In the data rows, 128 means zero.
Here is a table of points, one per row:
[145 159 164 201 128 117 163 174  84 127  98 110 137 161  79 121 162 107 148  34 144 164  99 128  89 148 150 140 175 118 187  61]
[ 86 172   0  57 160  59  96  96 169 187 164  71 108  56 162 155 133 137 110 118  93 185 119 150 144 189 116 171  95 114 151  86]
[109  97  92  52 137 139  95  74 181 133 140 143 116  90 161 128  97 132 125 205 116  95 154 112 177 114  85 111  86 146  59 203]
[175  52 221 126 125 235 176 116  77  90  83  84 236 116  72 119  76 167 187 132 101 114 148  51 144  95 104  83 157  67  94 190]
[113  93  94  48 121 135  89  68 194 119 153 138 120 103 156 137  92 140 128 196 113  95 160 137 172 100  89 104  77 136  60 193]
[139 111 198  78 162 135 213  91 123 113 167 103 217 162  66 148  40 143 109 172 112  92 112  49 107 144  45  96 145 108  69 211]
[ 94 125 137 133 110 115  76 123 189 110 173 237  38 171 193 108 135  62  83 194 156  68 155 191 149  63 131 131  89 182  68 164]
[111 103 113  56 139 142  85  91 199 124 156 138 114  86 163 141  90 137 111 199 101 106 169 126 168 108  96 111  83 142  65 193]
[177  89 255 192  89 193 163 153 114  63 109 187 159 193  89 110 118 118 161 132 161  91 150 114 102  70 147  78 172 125  92 177]
[102  99  98  46 136 141  86  80 173 131 156 152 134  92 157 123  99 148 131 203  91 112 150 118 168  94  98 112  89 155  63 188]
[134 171 166 191 109 116 167 178  87 118  94 112 140 179  87 137 151 122 137  72 144 157 101 141  77 160 156 149 178 116 206  58]
[ 79 147   0  62 158  52  94  92 159 193 148  72  90  64 161 167 138 147 112 124  97 167 106 145 141 209 121 160  99 122 160  86]
[ 87 150  52 166  86 113  49 156 104 158  85 154  37 102 171 113 217 110 150  70 141 157 143 206 142 123 206 138 113 155 186  59]
[159  90 167 145  50 200  58 154 148  88  81 208  54 124 199  92 187 111 152 164 155 119 189 168 168  20 182 102  93 185  95 157]
[171  96 255 184  84 197 159 170  97  73 111 185 153 201  95 106 119 113 151 129 161  95 155  99 102  55 144  96 161 144  99 156]
[121 167  89  99 202  55 194 109 109 159 187  32 214 127  62 164  76 117  82  94  93 141  53  78  91 217  82 150 166  74 165  91]
[ 89 101 103  54 140 140  76  67 172 120 154 148 125  89 156 126 106 128 134 206 103  96 149 119 171 101 104 109  77 143  64 190]
[ 73 176   2  57 164  61  87 102 157 194 153  83  92  49 153 146 117 144 104 113 101 176 106 143 150 208 121 152 103 109 151  99]
[141 158 166 213 114 101 170 187  65 147 109 114 146 152  89 134 149 121 126  59 150 148  91 125  75 150 164 142 164 120 205  69]
[ 87  77 109  60 143 141 101  67 183 123 151 139 102  85 153 142 103 144 126 200 106 110 141 121 174  95  79 101  69 141  63 178]
[183  79 248 195  86 206 182 171 111  78 100 171 174 195 108  91 130 115 144 141 163  94 142 110 104  62 147  86 156 129 110 173]
[ 94 158  67 163  94  96  88 160 116 146  68 145  43  88 191 122 226 125 143  84 143 181 142 210 150 125 223 146  94 170 183  62]
[182  93 255 206  98 205 167 156 116  72  99 182 153 186  90 110 127 108 146 130 154  75 142 112 105  70 144  95 161 130  93 170]
[149 171 153 203 129 115 180 175  74 143 103 118 144 150  89 134 170 103 131  57 145 141 112 129  76 159 152 146 164 117 199  66]
[101 147  70 161  91 117  51 168 118 152  78 143  27  97 183 121 203 113 138  91 159 193 135 215 147 115 205 153 127 151 166  54]
[159 158 159 203 115  95 159 199  75 131 102 105 148 153  94 122 154 123 140  63 132 149  95 135  82 152 167 147 188 107 190  72]
[187 109 255 194  95 194 174 148  92  77  87 172 172 181 108 103 127 110 151 135 157  86 152 127  97  62 133 100 161 124  84 174]
[137 156 164 194 131 103 169 177  65 129 112 115 140 171  78 126 160 114 137  55 142 146 103 140  85 150 167 152 176 124 197  64]
[ 70 156   5  54 175  57  94 101 150 194 159  69  96  57 160 151 134 140 113 131 113 149 105 128 158 199 126 169  84 110 164  76]
[131 182  92 105 182  48 195 106 111 166 192  47 206 134  64 156  87 127  98  93  98 158  51  79  94 242  56 166 158  67 155 105]
[106  96  86  55 142 141 100  86 189 121 153 165 122  99 175 127  77 146 123 198 119 102 157 130 187 104  96 108  86 142  65 185]
[194  84 252 202 101 193 168 161 107  64 102 177 163 192 100 117 132 143 139 129 162  81 149 114 114  58 138  95 164 131 105 166]
[109  94  91  68 144 155  83  70 187 117 143 141 115 102 168 134  97 156 109 199 102  94 148 118 166 108  91 118  85 137  55 170]
[103 106 108  49 137 155  83  82 185 125 140 152 124  98 177 129  84 142 113 191 102  95 149 119 176 105  88 127  77 139  67 203]
[110 160  88 106 185  52 179  97 104 174 176  29 203 136  59 158  73 142  86  98  94 140  58  75  76 228  76 152 158  65 170 113]
[ 72 170   0  48 158  55  91  92 160 182 147  85 104  67 150 155 143 128  96 130  94 179 115 136 155 210 130 153 105 118 159  93]
[173 155 153 190 122 104 170 183  71 119 117 114 133 172  80 120 166 130 145  65 136 159 104 152  85 174 159 129 167 117 194  70]
[119 165  94 102 193  44 191 122 113 178 177  45 197 128  72 133  63 146  83 101  86 155  61  72  92 230  62 160 166  85 166 102]
[ 94  98 102  54 138 141  95  98 194 141 143 143 121 114 174 131  83 142 140 191 113 101 152 115 183  95  88 134  83 130  40 189]
[147 163 150 200 124 111 164 181  83 128 113 105 141 165  93 119 163 128 137  52 141 170  90 128  82 140 163 147 177 124 198  57]
[161 148 146 206 129 124 171 171  62 126 120 113 127 171  92 105 159 118 114  65 142 154  91 126  80 152 166 143 178 113 205  58]
[142 154 160 202 113 105 151 172  61 125 103  99 148 163  94 119 160 111 120  53 147 168 102 134  78 150 157 150 167 114 196  69]
[189  83 206 136 123 251 180 115  94  74  97  79 237 116  76 124  53 166 193 131 105 117 143  40 148 100 121  66 155  80  92 194]
[112 147  67 167 110 109  65 169 125 166  87 161  37 100 196 129 206 112 173  78 146 168 142 206 155 124 214 154 127 162 182  45]
[135 170 151 209 112 110 179 176  88 132 104  96 137 169  80 107 161 131 114  47 154 152  97 143  83 152 161 156 166 121 181  66]
[110  90 108  68 129 150  99  77 180 120 159 142  99  93 173 136  82 129 121 196  95 100 150 117 170 112  84 114  67 148  77 182]
[148 111 239 159 128 104 195 124 147  83 172 189 156 242 115 118  85  83  62 161 165  61 125 125  71  95  64 132 140 154  83 162]
[145 158 159 215 122 103 149 172  67 130 110  92 135 157  89 126 160 109 139  65 156 154  90 119  73 143 160 147 177 126 197  57]
[191  90 255 192  92 199 161 146  99  65  99 177 149 203  94 116 126 107 159 135 167  83 130 106 114  75 143 102 152 117 113 169]
[108 106  93  61 138 155  81  79 187 116 150 151 127  96 153 130 106 145 118 194 114  96 137 115 171 100  88 113  80 133  61 192]
[107 107 103  60 145 152  97  78 189 131 154 155 106 105 165 122  91 134 121 198 101 108 158 119 173 107  94  98  81 138  73 188]
[110 159  68 148  96 122  60 152 111 143  87 142  32  83 182 113 219 106 157  99 163 185 152 206 127 117 209 158 129 156 191  59]
[153  96 157 150  52 197  78 147 138  91  73 222  38 123 195 103 185 135 165 162 153  93 200 187 165  41 196  86 111 187  93 160]
[152 161 154 200 131 109 159 172  76 138 107 109 143 171  87 119 166 107 124  57 138 156 107 126  73 156 170 130 173 112 197  68]
[ 77 158   0  70 162  48 100  98 157 186 153  69 101  74 160 163 139 144 121 131  95 179 115 139 161 200 117 183  99 117 151  93]
[115 140  49 161 104 117  70 159 109 154  76 163  33  99 191 128 223 126 148  86 158 181 145 190 142 138 203 145 110 181 183  51]
[112 110 103  57 148 145  92  71 184 133 146 143 119  81 178 143  86 152 117 198 132 107 171 117 189 102  95 117  77 141  52 181]
[153 167 158 188 130 111 166 165  47 137 105 113 143 160  91 115 157 123 133  60 148 160 107 137  77 152 160 153 184 121 198  65]
[181 103 255 194 100 209 169 155  93  64  93 191 169 186 103 104 130 121 147 145 165  97 142 115  89  63 134  87 156 141 106 162]
[106 108  89  48 121 143 101  88 173 122 148 153 125  88 163 142  88 136 129 202 104 103 145 120 166  94  99 110  70 125  63 193]
[184  52 228 130 124 239 167 107 101  82 108  87 235 114  63 108  81 183 181 129 110 110 140  29 155  98 119  82 155  83 104 186]
[123  95  97  36 136 152  94  83 194 119 155 158 125  89 164 138  93 143 126 188 107  83 158 124 168 122  97 110  78 140  64 170]
[145 157 157 218 124 105 162 189  74 124 102 105 151 153  79 138 148 121 118  56 148 160 118 132  91 149 150 162 170 101 196  66]
[127 115 229 169 138  97 185 147 152  93 178 187 148 241 103 113  96  73  59 156 170  48 127 112  52  94  62 130 157 143  60 181]
[182  95 255 188 108 200 151 159  94  68 101 169 170 191 101  97 138 118 140 132 162  85 146 128  96  55 149  96 171 137 104 178]
[104  95 111  51 135 140  92  76 176 116 162 145 113  92 150 128 104 144 132 199  92  94 150 121 184 101  87 100  72 141  67 180]
[108 110  90  46 145 162  83  91 181 122 157 130 105 103 167 138  96 154 120 193 111 107 157 116 160 108  86  96  73 147  59 194]
There is one direction along which these points spread out most. Take the direction at right angles to it along which they spread out most. Go by this last direction. How far along it is each point below, from 0 to 99? The average is 50, and the first point in the table lies past the average. One standard deviation of the points above along it is 16.
[148 106 190  97 152 142 194  87 139 114 178 105 224 154  61 116  34 136 108 185 112  80 119  60 111 134  39 105 135  97  71 199] 35
[121 109 102  48 129 140  90  76 189 128 151 152 108  84 172 133  88 148 121 191 102  96 152 118 174 116  90 114  85 148  62 189] 48
[128 150  52 161  91 106  72 157 120 170  79 153  30 100 182 114 210 128 138  86 146 183 153 186 146  95 208 158 107 165 193  46] 68
[150 165 150 208 130 102 173 185  70 124 108 103 132 152  94 123 177 100 135  57 153 153 111 137  88 150 169 150 185 107 193  76] 56
[146 163 154 206 124 116 164 172  60 137 121 119 152 156  90 136 168 118 136  57 148 150 104 149  63 145 156 151 179 126 194  68] 55
[ 66 168   0  64 158  57 100  98 153 179 158  67  85  59 152 166 132 143 116 128  92 151 111 148 159 204  99 168 102 121 157  84] 79
[101 102  97  42 122 150  95  78 180 120 164 133 118  96 168 136  94 146 114 187 114 101 142 118 188 104  96 113  95 156  62 200] 48
[101 143  58 173 102 103  62 162 120 156  83 149  35  91 175 116 220 118 149  77 147 176 147 192 144 118 230 144 108 160 184  61] 68
[ 90 176   0  48 171  62  88 106 150 201 158  83  90  69 147 152 125 123 112 122  95 168 104 155 160 207 110 161  82 118 155  88] 79
[113 159  86 109 189  43 181 113 115 160 172  23 214 142  72 161  67 134  98 101 109 145  55  75  87 234  44 156 174  65 176 102] 66
